128 stands for zero in the data rows.
Here are some numbered points:
[ 87  93 104 155 118 150 159 164] 0
[171 155 146 122  88 146 138 123] 1
[200 121 142 161  99 154 190 126] 2
[ 97 133 147 122 164 124 107 115] 3
[ 89  94 158 159 117 159  79 130] 4
[183  96 173 153 168 122  61 125] 5
[130 133 118 153 118 117 118 129] 6
[135 119 134 114 128  86  68  82] 7
[108 124 107 122 147 105 129 136] 8
[ 99 122 132 146 119 133 117 125] 9
[156 133 135 110 129 183 116 164] 10
[148 100  88 150  81 140  87 163] 11
[ 89 180 122 168 118 124 146  70] 12
[120 150  87 117 148 162 178 145] 13
[142 107 117 194 133  61 166 104] 14
[108  46 146  64  90 165 121 138] 15
[130 141  97 108 176  85 154 102] 16
[ 55 126 114 161  83 159 124 149] 17
[121 117 129 107  99  95 124  96] 18
[134 109 105  55  99 153 141 146] 19
[138 151 175 146  94 180 132 139] 20
[133 105 105 147 158  95 107 132] 21
[127 109 100  45  66  92 132 150] 22
[176 122 180 153 128 157 151 185] 23
[132 119  82 142 103 157 184 209] 24
[101  94 151 122 106 167 133 161] 25
[117 125 120  79  91 124 107 133] 26
[ 56 166 141  94 131  93 163 109] 27
[105 160  74 167 160 120  84  97] 28
[149  77  75 153 143  92 120  94] 29
[144 131 169 158 145  54  88  88] 30
[110 103  78 149 124  89 149  92] 31
[134 145 150 142 129  99  82 121] 32
[ 88 136 130 177 123 142 158 169] 33
[219  85 147 115 112  96  88 122] 34
[119 109 103 124 145 147 146 120] 35
[105 162 141 135 178  91 144 128] 36
[121 139 145 143 108 102 136 147] 37
[ 94 168 168 109  86 109 141 110] 38
[158 165 122 139  86 183 137 182] 39
[ 87 107 185 134  90 223 206 154] 40
[143 124 140 123 126 155 141 156] 41
Which point above is nearest to each new point, looking only along the 2 directions in which the numbered points spread most? Its number follows each.
[ 81  89 148  99 121 182 155 155] 24
[127  97 188 136 112  62  83  73] 7
[137 125 215 140 151  98  89 109] 32
[190 158  91 115 176 120 109 140] 32
[ 74 111 109 104 156 122 114 155] 38
[169 122 103 127  72 136 114 103] 11
[183 102 151 131 114 154 141  67] 11
[ 98 142 117 124 158  87  90 126] 14
[154 132 113 104 152 112  99 125] 32
[128 144  88 131 168  81 100 129] 14
[153 125  87  71  65 186 155 200] 39
[117 120  97  91  80 176 140 146] 25
[202 171  87 109 146 142 111 103] 32
[101  80 119 132  73 102 111 120] 6
[214  82 151 110 125  98 146  57] 5
[ 70 165 151 113 146 125 117 135] 38
[178 133 105 131 145  87 102 143] 32
[207 160 175 164 110  90 110 147] 5
[ 67 128 169 141 139 127 120 139] 38
[114 146 153 157  82 206 175 218] 40
[100 126 126 161 100 167 163 157] 0
[101 134  69  91 151 156 105 172] 35
[107 109  91 131 131  48  82  34] 30
[100 112 110 135 100 185 184 158] 24
[132 101  84 108 142 145 111  70] 18
[113 137 103 133 167 131 162  71] 36
[183 153 148 171 125 132 151 169] 1
[ 91 110 139 122 117 142 140 135] 35
[119 166 100 154  78 194 176 144] 24
[152  91  89  97  95 192 142 211] 39
[ 88 126 146 122 132 132 158 110] 38
[140  89 168 119 141 119 114 105] 32
[127 131 137  97 100 158 194 140] 24
[155 116 159 114 126 140 111 144] 11
[106 126 169 132 110  95 107 107] 18
[113 165 175  74 118  85  91 132] 18
[122 123  72 103  74 174 170 142] 24
[168 127 118 139 127  66 166 112] 21
[126 144 145 136 142 174  71 147] 22
[143 123 134 148 127 117 145  82] 18
[136 168 139 134 159 156 136 141] 35
[117 119  91 140 176 188 147 159] 0
[186  69 122  87  54  93 128 153] 11
[144 103 143 128 156 113 113  93] 32
[ 81 145 132  72 130 180 115 138] 0
[125 156 136 139 175 134 148 106] 8
[ 83  86 142  38 122 195 152 140] 24
[ 84 159 111 101 140 101 142 169] 38
[110 149 125 149 142  95  93 119] 14
[196 114 148  78 123 138 122  72] 5
[110 131 130 136 168 117 101  84] 14
[130 147 139 145 106 181 162 166] 24
[133 111 137 149  81 196 184 114] 24
[125 148 164 146 102  60 100  99] 29
[119 145  96 175 126 172  98 179] 41
[142 129 131 156 136 148 160 131] 35
[171 103 118 167 168 128  75  63] 7
[116 134 132 162 145  87 102  93] 14
[139  91 159 143 133 154  88 175] 11
[152 108 137 111 169 166  78  68] 32
[170 133 113 143 123 100  99 118] 32
[144 150 172 131 122  92 114  68] 29
[161 127  97 171  92 171 174 135] 25
[ 96 105 117 108  94 183 147 144] 24
[ 58 104 139 123 162 179  95 103] 38
